In the rows, zero is written as 128.
One hidden turn or mirror swaps the rows below in pairs. Which row is each named row swapped with?
Lutep: [129 105 127 111 103 124  98 126 115 129 127 101 114 141 137  94]
Bukeb: [158 137 131 119 126 146  98 111 143 128 134 163 112 109 135 105]
goleg: [127 158 140 120 117 119 120  93 136 144 132 136 119 120 137 109]
vus: [152 118 113 116 118 161  86  86 144 126 148 149 130 111 142 114]
nozuf: [145 135 123 104  85 159 101 114 124 152 145 152 133 132 104 107]
lupor: [117 135 107 134  91 154  88 103 134 145 140 114 165 124 128 114]
roro: [127 133 140 162 127 149 126 108 124 151 155 118 142 137 130  97]
pesef: [137 125 111 117  95 120  92 133 123 113 144 153 135 110 139  98]
mebir: [151 123 128 140 147 129 115 105 141 131 154 115 142 152 137 127]
gen: [156 123 139 123 111 146 121  99 119 146 122 142 118 148 112  83]
nepo: [113 131 109 140 123 131  79 124 121 114 147 130 124 116 112 101]
lipuf: [134 137 144 112 127 151 107  97  88 136 142 149 127 131 124 104]
Gepat: [100 114 126 123 116 121  97 136  96 135 150 123 141 130 118 106]
fadi: [130 129 125 119 143 170 115 119 122 133 137 122 145 118 145 133]
nom: [122  97 124 120 129 134 113 115 136 119 137 129 127 173 122  95]
gar: [115 106 132 139 140 165  98 118 131 145 148 131 144 147 137 123]
Zovu: [146 118  91 123 113 164 108 111 151 120 151 130 157 121 137 117]
piv: [138  81 126 122 123 123 113 114 118 131 175 126 119 126 114 109]
Fuz: [138  90  96 120 107 145 117  99 144 149 152 141 152 131  99 118]
nopip: [146 115 114 133 107 159 101 112 135 157 150 137 156 115 152  83]
sol: [142 133 117 127  98 110  81  98 133 138 141 148 141 111 123  81]
gagev: [139 158 132 111 130 145 117 121 138 164 135 142 137 123 110 109]
Turef: [140  91 106 114 109 147 115  90 154 151 136 139 135 119 102 116]
vip: [143  99 123 101 113 138 129 114 121 162 143 121 147  98 109  92]
sufuv: [164 129 133 128 135 125 106 107 124 120 156 140 157 159 120 103]
dapaf: [141 132 151 104 133 119 120 107 111 150 157 144 130 112 128 125]
tunov: [149 127 134 130 107 135  97  96 104 138 166 102 143 150 127 119]
fulu: [118 107 131 120  92 117 114 119 144 127 133 103 140 131 149 112]
Sefo: [135 121 129  82 109 129 127 124 135 133 117 126 142 134 143 123]
gurup: [129 129 119 132 158 127 127 123 130 113 143 138 131 140 128  94]
zene: [147  94 136 115 123 123 126  90 158 151 139 139 156 122 130 117]
zib: [142 127 112 140  91 143 107 116 163 141 165 122 147 138 106 113]
napu: [120 103 111 107 114 132  77  81 124 133 141 130 143 122 113  87]
Sis: [148 138 109 142 114 114 108 122 155 122 156 107 151 122 125 103]
lubi: [115 133 108 131 114 128 105 111 102 113 134 149 156 106 116 103]
Pevom: [132 134 130 120  90 137 122 123 141 170 139 134 119 106 123 103]
led: [130  96 133 125 107 145 149 120 117 138 142 123 155 106 123 115]
keke: [122  98 121 125 124 138 113 108 143 134 141 131 116 170 141 105]
nebo: [118 110 140 139 132 121  80 108 120 145 160 143 124 135 124  90]
dopu: [131  97 121 117  98 147 116 112 127  91 141 132 135 149 135 114]
birum: [139 135  94 108 115 137 101  98 148 131 125 134 136 109 113 134]
Zibu: [103 118 122 131 122 131 105 116 142 145 113 109 145 113 143 102]
gitu: [143 134 127 107 135 116  86 110 120 112 158 146 150 129 105 111]
ferar: [123 135 126 127 104 144 144 116 122 127 143 103 142 119  99 109]
soke: [145 102 117  92  96 137 106 133 145 152 129 144 138 142 139 108]
pum: [134  90 120 132 121 112 129 115 130 115 152 126 131  97 121 105]

Swapped with Sis: fadi
Swapped with lipuf: sol
Swapped with Lutep: vip
Swapped with sufuv: vus

